In the rows, 128 means zero.
A single turn carries every row of the set below to another of its rows. Some are shown first; where does it send the rows asked next?
Riba: [107 151 142 142 121 135 149 147 131 134 141 131]
Koze: [130 128 162  86 137 136  82 149 146 124 121 126]
vesid: [156 115 135 122 150 142  91 177 139  97 153 137]
Zuvur: [172 124 162 162 107 162 102 128 136 131 118 131]
selu: [169 125 158 160 107 163 105 120 139 134 122 130]
fuzi: [158 120 149  99 122 183 116 142 149 112 148 113]
losib: [106 152 151 137 130 145 145 143 130 127 143 128]
neta: [108 156 140 142 121 139 144 157 129 132 137 125]
tid: [135 122 175  87 142 137  94 162 139 120 126 122]
gul: [153 116 137 128 145 145  89 175 132  94 155 137]
mori: [133 126 159  83 140 136  82 162 140 119 123 128]
Mapa: [152 138 117 107 128 115 117 160 123 140 148 149]
nubem: [163 118 156  97 120 184 116 150 155 119 144 114]
Por: [172 126 162 159 108 160 102 122 136 129 121 119]
Kopo: [170 120 140 118 108 141 122 125 184 113 109 132]
suz: [126 140 124 123  87 109 126 145 125  95 145 133]
Gen: [158 115 133 136 141 141  86 180 142  96 147 141]
dufub: [125 134 134 128  82 107 127 144 123  96 142 137]
lel: [121 126 160 157 114 118 107 107 160 105 126 133]
zifab: [151 114 135 126 148 145  84 179 136  97 148 137]
nama: [150 163 151 126 137 106 109 164 118 108 123 130]
keso: [130 120 133 122  86 116 128 144 122  91 137 146]
Fikuz: [104 154 137 141 118 132 139 158 127 129 137 123]
tav: [168 130 146 120 114 147 124 110 181 111 119 137]
lelu: [159 102 141 121 150 141  88 172 135  99 150 131]
Verad: [106 151 147 138 121 133 148 140 124 126 141 132]
nuva: [126 135 125 123  84 111 123 138 125  98 143 134]
tedi: [153 140 113 100 126 116 114 160 126 132 158 141]
muf: [139 116 170  89 145 136  94 162 142 124 125 123]
Vusi: [170 132 161 159 117 164  97 126 140 134 129 118]
fotir: [178 130 164 161 107 157 108 137 132 132 128 111]
Fibul: [136 133 131 133  82 110 133 147 126  91 145 139]
zol: [171 124 143 122 113 148 126 118 185 116 115 133]
Lazi: [156  95 145 128 133 164 107 140 132  87 104 108]
mefeb: [137 122 166  88 144 135  87 161 135 118 124 126]
pagad: [178 125 163 159 110 160 104 125 142 132 126 115]
fevum: [129 132 133 128  86 110 134 142 122  94 144 145]
sebu: [169 121 134 116 113 137 133 116 179 118 114 127]
pum: [158 102 134 125 147 140  95 173 136  99 151 136]
rin: [129 121 153 157  91 142 122 140 158 135 148 155]
Noser: [171 131 148 127 107 148 125 112 178 111 117 139]
misu: [124 138 160 151 110 117 113 108 156 100 126 132]
toru: [134 121 159 153  89 139 120 143 170 128 148 151]
bur: [144 158 148 123 139 113 110 171 115 110 118 128]
danez: [109 151 145 138 122 133 147 141 125 135 136 125]
Kogit: [154 101 145 122 128 164 111 151 132  88 100 110]
damen: [175 117 145 126 110 139 126 119 180 117 114 126]
nefes: [130 120 160  81 141 135  93 157 142 119 121 129]

tav goes to tid
Kopo goes to nefes
And these:
Koze goes to losib
nama goes to toru
tedi goes to misu
Por goes to vesid

A single turn carries every row of the set below to another of its rows. Some are shown first; where does it send the rows asked next?
noza: [123 109 134 150  93 140 130 118 112 108 165 152 123 116 156 116 109 126
  81 123  80]
Sumom: [131 120 130 172  88 124 150 140  96 132 110 149  98 100 124 155 136 129
 110 101 131]
tisi: [163 125  92 164 134 136 140 160 119 123 164 154 149 122 157 131 125  81
 100  95 116]
Giras: [132 136  99 133 136 156 125 135 115 116 145 157 148 109 131 170  77 113
 109 131 117]
bado: [160 141 139 171 125 185 149 102 114 111 128 149 121 139 164 146 113 111
 124 116  93]
Fizez: [155 131 134 165 110 132 136 128 130 152 112 176 145 124 127 139 151  78
  99  97  97]
zik: [146 100 127 152 106 133 156 114 154 122 152 150 116 127 129 125 136 159
  99 140 106]
fuve: [147 148 170 149 138 144 133 122 119 105 163 142 157 131 114 124 102 116
 109 127 158]
zan: [116 103 130 143 134 145 155 106  81  97 139 118 140 129 108 143 133 103
  98 125  97]
nenub: [138 108 147 157 126 150 160 123 121 126 144 123 175 121 109 133 136 122
 122  93 161]
gelum: [114 110 135 143 107 123 148 146  92 114 161 103 117 134 137 120 116 116
  78 125 112]
kolo: [154 115  93 167 102 167 138 132  98 119 144 174 138 125 113 121 146  96
 132 116 112]
vigu: [135 167 126 167 102 144 144  96 111 139 120 144 103 104 141 138 114 116
  81 110 125]
begop: [148 123 116 145 129 126 145 124 165 151 159 132 143 104 147 125 119 143
 118 104 115]
dozot: [149  89 129 166 155 130 109 108 116 129 156 143 104 108 137 129  98  93
 105 123 163]
neb: [132 105 122 157 116 126 141 144  90 122 114 175 150  92 142 177 123 109
  90 132 130]
sela: [167 105 140 141 133 121 164 138 106  99 131 123 103 114 111 125 130  96
 133 114  89]
rolif: [144 131 132 148 103 171 131 121 111 165 118 138 124 119 119 146 162  94
 123 140 128]
Dav: [164 136 123 143  97 124 168 123 102 117 144 112 136 123 155  95 108  88
 100 136 120]
nud: [154 145 100 137  99 164 123 140 120 121 155 131 126 132 100 139 117 118
 107 129 152]
bir: [173 105 152 129 139 109 121  91  97 128 134 161 148 128 145 151 104 109
 110 144 135]
riz: [168 132 133 176 120  97 117  95  86 132 133 142 116 103 138 113 123 109
 134 105 123]
teron: [164 121 131 191 126 128 128  75  99 130 135 137 130 120 134 115 115 104
 110 150 152]
fal: [147 141 131 119 126 151 120 133  99 144 143 140 141  87 144 164 131 103
  82 133 147]
fad: [124 123 138 147 127 147 122 112 109 107 148 101 160 110 123 149 118  92
 108  76 119]
nonin: [158  86 140 166 130  87 122 129  97 135 131 141 126 125 153 154 117 113
 137 119 138]
vupi: [138  99 161 163 143 136 125 137 136  86 137 135 150 124 135 160  96  89
 124 122 110]
pif: [115 138 128 150 128 142 152 103 100 137 160 154 133 118 114 107 118 116
 160 121 125]
pizo: [156 154 143 161 105 134 154 154 109 123 128 137 123 147 147 133  93 126
 112  88 123]
Kezo: [162  93 129 155 143 100 118 105 108 124 134 175 123 112 106 122 101  83
  98 101 124]
Vol: [133 132  93 165 116  93 148 117 147 128 150 148 147 128 126 141 107 106
 137 105 114]
ninu: [141  91 121 143  95 160 141  98 112 101 170 154 128 112 174 125 109 105
 117 138 139]
mut: [119 117 139 169 144 167 155 101 122 143 125 168 112 122 157 154 120 108
  83 139 138]
gapu: [142 109 148 153 145 134 143 147 132 147 141 177 111 121 143 148 140  97
  81  87 140]
reku: [135 111 129 143 134 137 173 153  89 114 127 177 122 131 110 154  99 138
 124 118 118]
nosaf: [140 114 126 152 138 148 162 100 131 134 146 159 177  95 131 120 127 126
 132 104 116]
kav: [173 119 122 153 162 166 165 137 118 118 155 137 113 142 146 146 140 117
 101 124 140]
Fil: [168 100 117 138 121 113 141 111 137  90 173 160 123 130 128 151 134 133
 108 110 145]
lifod: [156 117 149 120 113 137 104  92 100 155 142 137 114 121 140 124  96  99
 129 122 138]
gedo: [151  96 132 158 104 110 128 111 117 159 113 144 124 143 109 112 100  86
 128 127 129]

kav goes to tisi
fad goes to zan
And these:
dozot goes to Kezo
Vol goes to pif
mut goes to gapu

A single turn carries every row of the set below to another of its rows. Some are shown first; where does it send the rows asked next?
badi: [121 130 115 136 117 134 113 111 141 140 152 182 135  99 136 167 109 159
 125 155  86]
buket: [115 116 120 141 148 133 110 121 138 143  89 115 140 142 132 106 138 167
  95 125 120]
Saved: [151 110  99 159 116 139 130 107 148 104 129 167 114  90 119 123 122 116
 153 160 140]
nilob: [146 138 105 129  98 182 123 108 153 137 143 160 129 124 120 145 127 122
 133 168 110]
Zun: [111  96  94 154 133  95 134 108 125 131 127 181 122  88 142 139 101 141
 120 129 139]
Memol: [146 109  87 139 101 163 141 101 154 119 135 164 117 106 130 122 128 101
 140 159 134]
mifad: [121 103  88 150 115  97 133 116 129 135 144 190 127  86 146 141 109 141
 124 135 125]
feput: [135 117  97 114 136 152  84 150 142 119 116 121 136 147 124 109 119 132
  86 125 131]
zufeg: [111 133 116 143 130 123 110 114 124 155 135 179 136 111 125 173  99 169
 112 144 104]
regar: [117 101  83 123 142 130  99 146 135 119 114 135 141 133 142 104 113 131
  72 122 121]
rava: [128 122 118 130 146 116 115 127 134 176 109 108 118 131 150 118 137 116
 107 119  95]
Popi: [139 122 124 147 152 133 123 125 133 159  91 113 114 130 142 111 144 102
 100 131 108]
Mabi: [157 112  93 168 114 125 134 118 136 113 125 176 116  93 115 124 124 115
 139 156 156]
Pibor: [161 146 127 154 114 160 110 122 139 125 134 171 123 118  99 152 127 139
 136 165 134]
nipep: [127 138 121 136 114 131 109 119 130 148 152 188 133 110 128 172 113 165
 119 145 103]
fali: [132 101  92 122 141 144  97 147 139 107 110 128 133 135 134  97 120 123
  83 124 138]
nuni: [154 144 122 146 112 166 108 113 150 122 138 163 126 111 105 152 121 140
 148 171 115]
lakov: [151 149 125 152 123 155 100 118 137 139 124 154 126 126  88 158 113 149
 139 160 136]
rog: [135 128 135 131 149 133 116 125 136 168 102 113 112 135 143 121 143 115
 105 124 102]
Lani: [119  98  91 148 119 109 136 105 141 121 141 185 124  78 152 136 108 136
 133 144 114]
keda: [112 108 115 134 147 119 111 118 137 144  96 112 136 136 140 102 136 167
 102 114 127]
Liraz: [117  98  80 134 105 137 148  97 146 130 143 181 125  93 157 130 118 114
 120 147 111]
Tomel: [150 112 102 164 127 127 125 110 135 114 116 157 110 101 106 125 115 120
 147 145 172]
Guson: [120 109 102 142 141 118 111 121 139 146  92 103 138 137 129  93 134 158
 109 121 130]
Mun: [117 124  97 123 100 156 131 105 145 146 152 180 136 112 146 156 115 135
 114 155  87]
kene: [123 118 108 148 145 129 112 124 140 144  85 106 142 140 122  98 137 158
 101 131 125]
seb: [133 118 105 146 148 113 125 127 132 168  96 112 119 124 146 109 136 105
 101 127 102]
dinaz: [122 116  89 114 134 140  86 150 136 130 123 129 146 144 133 116 112 141
  75 124 111]

Mabi goes to Pibor
nuni goes to badi
And these:
seb goes to Popi
dinaz goes to regar
Guson goes to kene
Tomel goes to lakov
nilob goes to Mun

A single turn carries every row of the set below to another of its rows. Some are shown first; where does it send the rows asked next?
Nuv: [111 148 142 139  97 145 144 151 116 106 129 150 143 129 106 112 107 141
 160 136 138 162 138 108 144 141 134 184]
Sibin: [ 94 193 139 143 110 167 137 124 127 154  62 107 141 134 123 118 113 132
 149 106 142 148 124  95 134 120 116 112]
dok: [190 154 130 141 148 107 155 113 143 120 118 120 160 106 108 128 116 140
 148 127 135 156 122  87 159 128 119  99]
gure: [ 99 219 108 136 105 149 146 128 112 134  75 101 148 126 128 117 105 126
 141 125 132 143 133 102 135 136 118 131]
Tus: [169 178  94 139 130 138 145 138 109 139 135 112 161 123 127 121 106 122
 121  55 131 150 117 105 127 128 109 146]
gaber: [ 89 198 150 139 105 146 151 128 122 135  90  85 127 127 142 117 125 126
 141 114 143 125 138  95 134 128 123 128]
Diro: [177 148 142 141 147  86 139 107 132 143 114 110 164 110 112 126 112 104
 129 125 134 128 101  98 138 111 120 104]
folu: [107 127 162 145 103 157 127 145 124 133 109 158 145 139  96 112 108 136
 165 122 143 166 118 102 137 123 131 169]
Vufir: [175 157 131 136 147  81 147 121 124 128 132 113 159 110 123 123 109 101
 113 134 124 126 124  97 139 125 129 105]
tezis: [174 172 106 141 129 135 145 124 117 145 129 101 160 119 123 124 116 127
 139  50 145 147 107 107 129 119 104 151]
Bip: [182 141 153 142 148 102 148 108 145 136 116 112 155 109 111 128 123 126
 144 120 141 140 110  90 151 113 119  98]
fubis: [100 214 122 137 102 145 146 114 118 142  71  89 148 121 125 120 115 129
 157 121 143 136 121 107 136 127 114 139]
doni: [184 157 117 141 152 112 143 125 135 128 113 136 165 115 109 123 100 126
 127 128 122 161 125  85 153 131 122  90]
dulel: [169 168 111 140 131 146 152 141 120 132 144 109 147 122 133 121 117 135
 128  50 138 154 130  98 135 132 111 141]
puf: [164 165 122 138 128 131 150 133 117 138 145  95 147 121 135 121 123 123
 128  48 143 138 118 103 127 122 112 150]
nibi: [ 96 202 138 138 106 159 155 134 126 128  89  99 128 128 140 117 121 140
 146 114 140 143 148  90 144 137 123 120]
zake: [112 147 138 141  98 135 128 128 112 135 104 145 162 129  90 117 102 126
 172 134 146 155 102 119 134 121 123 193]
Tonos: [111  98 113 144 119 115 146  89 112 118 105 119 138 124 110 123 117 143
 140 159 153 156 109 128 148 118 101 128]
nam: [160 162 116 141 133 140 137 140 113 152 134 111 154 129 130 120 111 113
 114  45 134 143 115 102 122 120 113 137]
lir: [108 154 122 141 100 138 126 147 102 126 111 159 163 136  99 111  88 116
 147 140 129 161 119 116 132 134 131 184]
zene: [173 151 130 140 151 102 144 135 129 125 129 131 155 119 123 120 104 109
 108 128 118 143 133  86 145 131 131  87]
Gir: [113  94 113 147 122 130 144  97 117 117 102 132 135 129 109 122 113 149
 138 154 152 170 115 121 151 123 103 115]
Vos: [108 108  93 141 122 117 144 109 102 110 112 133 138 131 118 118 102 133
 115 162 137 162 126 126 145 131 109 120]
Rek: [104 142 158 139  95 125 140 139 112 118 132 131 143 127 110 113 114 122
 158 136 145 140 123 116 134 129 133 195]
nidu: [103  95 122 142 120 107 147  96 108 117 115 113 131 126 121 121 117 130
 124 156 149 144 114 129 143 117 106 127]
Luko: [168 160 119 143 132 152 141 135 123 148 128 114 153 126 123 122 116 133
 134  41 142 155 113  98 130 119 108 133]
gadoz: [ 96 131 160 143 103 141 122 153 110 135 118 155 145 143 107 110 100 111
 138 126 134 148 121 108 126 122 140 172]
Lezi: [100  98 110 146 123 111 138 107 103 120 113 128 135 133 121 118 106 123
 110 159 140 150 118 127 140 121 111 117]
Gupi: [ 86 196 135 140 110 156 133 132 117 154  70 106 142 138 130 116 107 115
 128 111 134 136 126  96 126 122 122 113]
gomuf: [112 102 105 144 123 128 151 109 112 106 114 135 131 128 116 119 110 150
 127 158 144 170 131 119 152 133 108 115]

zene goes to Vufir
gure goes to Gupi
And these:
zake goes to folu
Vos goes to Lezi
Luko goes to dulel

